One vector is turned by the same rotation once a tick. Each row is the vector after some number of ticks, and that number follows the row.
The counts run from 0 to 50.
[ 1.52  2.60 -0.17 -3.32  2.65  1.72 -2.33 -1.59 -1.45 -0.02  0.17  2.17
  0.10  2.15  0.05  0.02  2.94  0.73  2.60 -2.37 -6.39 -2.39  0.28 -2.05
  0.23  2.19 -2.53 -0.71]
16
[ 5.29  1.11 -3.90 -2.69 -1.51  4.31 -2.19  1.30 -2.06 -2.35 -2.29  1.99
  0.34  2.58  3.26 -1.28  2.31  1.82  1.15  1.23 -2.10 -0.99 -1.75 -4.00
 -1.35  3.30  0.09  0.04]
13
[ 4.30  3.07 -0.48 -0.85 -2.65  0.34 -2.00 -0.41 -0.63 -2.11  2.74 -0.58
 -0.37  2.00  1.95 -0.68  1.91  0.81  0.45 -4.63 -1.82 -2.51 -2.78 -3.21
 -0.69 -0.45  0.94 -5.19]
42
[ 2.26 -0.48  3.85  2.09  0.01  0.79  1.55 -1.44 -1.99 -3.37  1.89  6.73
 -2.23  1.81  2.06  1.34  0.69 -3.21 -0.04 -0.58 -2.09  1.19  1.24 -2.38
 -0.36  1.97  3.71  1.12]
8
[ 0.76  0.58  0.52 -2.77 -2.20  0.06  2.68 -1.60 -5.22  0.83 -1.76 -1.21
 -3.10 -4.05  2.97 -0.97 -1.01 -1.25 -0.06 -1.50 -3.49 -0.97 -3.87 -0.77
 -1.49  4.47  0.33 -0.13]
23
[ 2.64  1.52  3.83 -0.23 -0.84 -1.67 -1.47 -1.93 -0.48  3.29  2.77  0.12
  1.62 -1.32  2.31 -0.55  0.10 -2.14 -0.84  4.03  0.83  2.04  2.43  0.67
 -2.10  3.10 -1.97 -0.62]
32
[ 4.21  0.29  0.34 -0.89 -1.29  4.12  0.15  2.32 -2.51 -5.75 -1.87  5.34
  0.01  0.38  0.67  0.57 -0.11 -2.07  1.97  0.87 -1.19  0.17  0.34  0.27
 -0.77 -1.71  2.27 -1.45]
10
[ 3.77  1.81 -0.69  0.72 -4.77  1.22 -2.07  0.92 -2.54 -3.04  3.03 -0.85
 -0.84  1.41  2.93 -2.91  1.86  1.40  0.72 -2.32 -1.43 -1.56 -0.80 -3.87
 -1.58  0.64  1.52 -2.38]
40
[ 2.43 -1.50  5.27  1.84 -0.35 -0.33 -0.74 -1.89 -2.85 -0.90  0.32  6.20
 -2.57  0.24  1.66  0.72 -0.39 -3.61 -0.02 -0.23 -2.16  2.16  1.13 -1.38
 -0.05  3.69  2.50  1.12]
7
[-1.32  3.60 -2.12 -2.31 -1.92  2.70  0.00 -0.74  0.47 -1.49 -0.01 -0.94
  3.01  1.31 -1.24  3.35  5.66  2.78  1.42 -0.96 -1.25 -3.29  2.19  0.72
 -0.96 -2.72 -2.31 -3.88]
45
[ 0.12 -0.59  0.68 -3.18  1.20  2.72  0.22 -1.95  0.51  0.63 -1.14  3.75
 -0.63 -1.42  0.77  2.12  1.51  0.54  0.35  7.09  2.71  4.30  1.73  3.82
 -0.60  1.83 -1.24  0.01]
3
[ 1.51 -0.32  2.86 -0.49  0.00  0.94 -0.02 -2.52 -0.18  0.94  0.17  3.33
 -1.43 -0.33  1.98 -1.06  0.04 -2.27 -2.31  4.15  0.00  2.79  1.21  1.02
 -0.17  5.51 -0.01  0.00]
5
[ 0.31  1.60  2.04 -4.86 -2.87 -0.26  2.71 -0.09 -2.94  2.62 -2.70  0.30
 -0.83 -3.31  0.03  2.35 -1.53 -3.08  1.37  1.32 -3.09  1.94 -1.61  2.64
 -2.58 -4.93 -1.78 -0.40]
27
[ 1.82 -1.45  2.76 -1.69  0.19  1.62  0.48 -3.02  0.28 -0.02  0.57  4.81
 -0.25  0.22  2.58 -0.66  1.91  0.11 -1.74  5.19  0.17  4.82  0.17  2.24
 -0.69  4.37 -0.37  0.79]
4
[ 1.26  0.83  3.62 -3.69 -2.15  0.16  2.50 -0.18 -3.04  1.65 -3.05 -0.59
 -0.13 -3.48 -1.04  1.74 -1.76 -1.83  0.84 -0.31 -4.09  0.60 -2.09 -0.63
 -0.53 -5.25 -0.63 -0.60]
26
[ 1.82 -0.34  1.55 -3.64  3.29  2.10  0.74 -0.67  0.42  1.77 -0.67  3.52
 -0.95  0.52 -0.76  3.67  0.86 -0.64 -0.97  5.92  0.14  3.56 -1.57  2.88
  0.49 -2.82 -2.39 -0.69]
1
[ 0.90 -0.08  1.92 -2.34  0.51  1.10  0.09  0.27  1.79  0.38 -0.83  3.09
  0.63 -2.12 -0.79  4.67  2.93  0.15 -0.74  5.64  0.75  2.58  0.35  3.74
 -0.42 -1.48 -2.08 -0.23]
2
[ 0.80  5.15 -1.01  1.01 -1.22  2.40 -1.91 -1.03 -3.11 -1.57  2.29 -0.40
  0.18  0.27 -1.14  1.70  3.85 -0.18  1.74 -3.85 -3.63 -3.07  0.72 -2.56
 -0.39 -2.69 -1.13 -4.80]
43
[-1.47  1.79 -1.03 -2.30 -1.26  0.04  2.31 -2.76 -0.77 -0.04 -0.68 -2.64
 -0.54 -1.16  2.05 -0.02  5.30  1.37 -2.02 -0.72 -0.59 -4.38  1.28  2.73
  0.10  4.15 -1.59 -0.70]
48
[ 3.66  2.04 -0.29  1.27 -6.02  2.77  0.43 -0.15 -3.77 -3.61  1.63 -1.03
 -0.77 -2.08  3.77 -2.32  2.00 -1.21 -1.36 -0.35 -0.35 -0.16  0.59 -4.39
 -3.39  2.48  2.33  0.18]
39
[ 3.85 -1.50  3.03  1.27  1.64  0.33 -0.94 -1.09 -0.49  0.63  1.91  4.59
 -1.18  0.23  1.95 -0.61 -0.48 -1.88 -1.06  3.00 -0.12  2.20  1.26 -1.00
 -0.71  5.04  2.19  2.02]
6
[ 1.87  1.06  4.55  1.77 -3.19 -1.28  1.34 -1.60 -1.17 -1.76  1.04  3.14
  0.40 -0.52  1.76  2.10  1.42 -3.32  0.64  0.80 -0.53  1.30  3.25  0.39
 -1.39  1.15  0.55 -0.81]
35
[ 0.71  4.28 -1.47 -1.96 -0.85  2.18  0.24 -1.72  0.08 -0.80  1.03 -0.39
  0.04  0.19 -0.66  0.50  3.16  1.20  1.11 -1.80 -2.17 -3.76  1.71 -2.10
  0.42 -1.85 -1.73 -4.48]
44
[ 2.86 -0.90  2.88  1.38  0.86  3.42 -0.98  1.02 -2.87 -4.76  1.39  6.72
 -1.41  1.24  0.40  1.14  1.39 -1.62  2.16 -0.48 -2.68  1.80  0.75 -1.52
 -0.57 -1.54  2.15 -0.71]
9
[ 3.71  0.38 -0.26 -1.37 -1.57  3.10 -0.48  1.41 -1.40 -6.15 -1.64  5.88
  1.54  0.61  1.11  0.29  0.54 -0.46  0.41  1.36 -3.20  0.70 -0.16 -2.73
 -1.63  0.14  2.91 -0.64]
11
[-2.41  3.08  3.07 -1.00  0.17 -1.97  3.70 -5.12 -0.63  1.65  0.12 -3.47
  0.33 -2.78  1.24 -0.90  1.71 -1.09 -1.68 -4.71 -0.12 -2.84  0.64  2.13
  1.88  3.45  0.08 -0.94]
50
[-0.69  2.07 -2.37 -2.78 -2.10  1.89  1.05 -1.07  0.64 -2.31 -1.32 -2.12
  3.29 -1.89  0.46  1.85  5.38  0.04  0.09  0.54 -0.15 -5.60  0.75  3.17
 -1.85  0.47 -2.15 -1.89]
46
[ 1.55  0.26  0.17  2.23 -5.40  1.68  0.56  0.49 -2.91 -4.87  0.16  1.67
  2.81 -0.08  1.39 -1.60  0.44 -1.13  0.07  0.85  1.55 -0.26 -0.58 -1.17
 -3.96  3.01  1.59 -1.48]
38
[ 3.84  2.54  0.50 -3.86 -3.27 -0.72  0.37  1.37 -1.89  2.84 -1.77 -2.14
  0.53 -2.99  0.74  0.74  1.40  0.00  0.39  5.62 -0.90  1.60 -0.44  1.48
 -3.52 -2.56 -1.15 -0.82]
29
[ 0.73  1.82  3.98  1.85 -3.55  1.29  1.56 -1.54 -0.91 -3.46  2.17  4.12
  1.84 -0.33  0.94  2.14  1.65 -3.67  0.39  0.71 -0.95  1.02  2.21 -0.04
 -2.30  1.80  0.20  0.62]
36
[ 2.98  1.41 -3.08 -4.50  1.26  3.16 -3.38 -1.95 -0.43  1.36  1.00  1.65
  0.25  1.94  2.19 -0.71  4.08  3.09  2.36 -1.54 -4.55  0.42 -0.64 -2.97
 -2.12  1.70 -2.44 -2.04]
15
[ 2.65  2.50  1.47 -1.23 -2.03  0.17 -1.78 -1.79 -1.82  2.31  2.07 -0.05
  0.91 -2.10  2.45  1.60  1.83 -1.19 -2.35  5.96  0.11  1.14  0.77  1.71
 -3.15  1.50 -1.74 -1.78]
31
[-2.09  3.21 -0.96 -2.14  0.98  2.61 -1.60 -2.82  0.62 -0.70 -1.22  2.10
 -0.43  1.46  0.28  1.88  2.30  1.65  4.12 -4.31 -4.85 -2.25  2.58 -0.50
  0.33  1.58 -2.20 -1.77]
17
[-0.95  0.63  0.01 -2.41 -0.54  3.58  2.34 -2.46 -1.01 -0.35 -4.00  0.86
  2.46 -1.05 -0.20  2.53  2.79 -1.55  3.58 -0.91 -3.90 -2.31  2.34  0.66
 -1.56  0.99  0.72  0.70]
19
[ 1.35  0.74  2.49  2.78 -6.04  3.57  1.18  0.72 -1.75 -4.26  0.29  3.13
  2.92 -0.58  1.61  0.98  1.08 -1.61  0.24  2.18  0.85  0.05  2.48 -0.42
 -2.22  1.76  3.00 -2.13]
37
[-1.90  1.43 -0.54 -2.00  0.72  3.07  0.80 -2.61  0.18 -0.11 -2.76  1.73
  3.18  0.65 -1.37  2.66  1.42 -0.38  2.25 -2.50 -4.66 -1.82  3.42 -0.81
 -0.71  0.74 -1.86  0.97]
18
[ 4.43  1.70 -1.90 -2.82 -0.07  3.96 -3.90 -0.44 -1.70  0.41 -1.72  1.55
 -2.72  0.96  3.28 -1.50  2.50  1.85  0.14  1.27 -3.15 -1.24  0.31 -3.55
 -2.10  1.50 -1.04 -2.04]
14
[-1.70  2.89 -3.34 -2.39 -2.03  0.36  3.30 -2.41 -0.25 -1.93 -1.17 -1.87
  2.18 -1.48  0.63  0.51  5.86  2.07 -0.91 -1.36 -0.49 -4.96  2.25  2.06
  0.88  1.71 -2.25 -1.80]
47
[ 4.60 -0.40 -2.36 -2.22 -2.89  5.55 -1.39  2.25 -1.40 -5.96 -1.18  3.86
 -0.11  1.06  1.64 -0.27  1.72  1.18  1.22  0.80 -1.91  0.00 -0.56 -2.59
 -2.40  1.28  1.55 -1.67]
12
[-3.09  0.42 -0.79 -1.05 -2.32  2.56  1.99 -1.66 -2.39 -0.64 -6.29 -1.57
  2.47  0.02  1.93  0.24  2.53 -0.85  2.57 -1.43 -3.00 -3.28  0.47  2.28
 -0.53  4.53 -1.05  1.91]
20
[ 1.48  1.39  3.46 -2.33  0.60 -1.49  2.67 -2.08 -3.11  1.82 -1.55 -0.46
 -3.94 -2.24  1.69 -1.08 -1.42 -2.93  1.07 -2.52 -3.79  0.78 -2.53  0.93
 -0.50 -0.99 -1.02 -1.02]
25
[ 0.89 -0.53  2.77 -1.47 -1.23 -1.39  1.14 -1.76 -2.64  1.65 -4.24 -0.88
 -2.01 -4.24  2.74  0.34 -2.30 -2.33 -0.84 -2.68 -4.42 -0.58 -2.55  0.88
 -0.43  0.84  0.14  0.04]
24
[ 1.74  2.46  2.59 -2.80 -3.90  0.49 -0.56 -1.06 -0.18  3.75 -0.11 -1.43
 -0.16 -4.04  2.27 -1.00  1.46 -1.48 -2.14  6.19 -0.76  2.78  0.89  1.88
 -4.13 -0.75 -2.71 -1.60]
30
[ 0.94 -2.40  3.01 -3.34  1.48  1.15  0.67  0.37 -1.00  2.13  0.44  2.09
 -2.81 -1.63 -0.91  2.52  1.19  0.99  1.28  4.79 -2.23  2.59 -1.48  2.43
  1.59 -3.12 -2.76 -3.61]
0
[ 3.91  1.63 -0.01  0.38 -1.84  0.77 -1.89  0.48 -1.64 -2.50  4.29 -0.56
 -1.23  0.23  2.45 -1.95  1.70 -0.32  0.57 -2.77 -2.26 -2.09 -1.35 -5.73
 -1.24  1.63  0.55 -4.15]
41
[ 0.20  0.16  0.96 -3.03 -1.94  2.07  3.39 -2.36 -1.63 -0.20 -5.33  0.28
  1.26 -1.80  0.85  0.32  0.58 -0.51 -0.17 -1.55 -2.12 -0.16  0.20  2.56
  0.15  5.23 -0.38  4.03]
21
[-0.66  1.75  0.52 -1.53  0.01 -0.26  3.08 -2.93 -0.15  0.59 -0.50 -4.41
 -0.47 -1.66  0.73 -0.27  3.44  0.26 -2.14 -3.51 -0.87 -2.47 -0.73  2.26
  0.38  5.30 -1.49 -0.92]
49
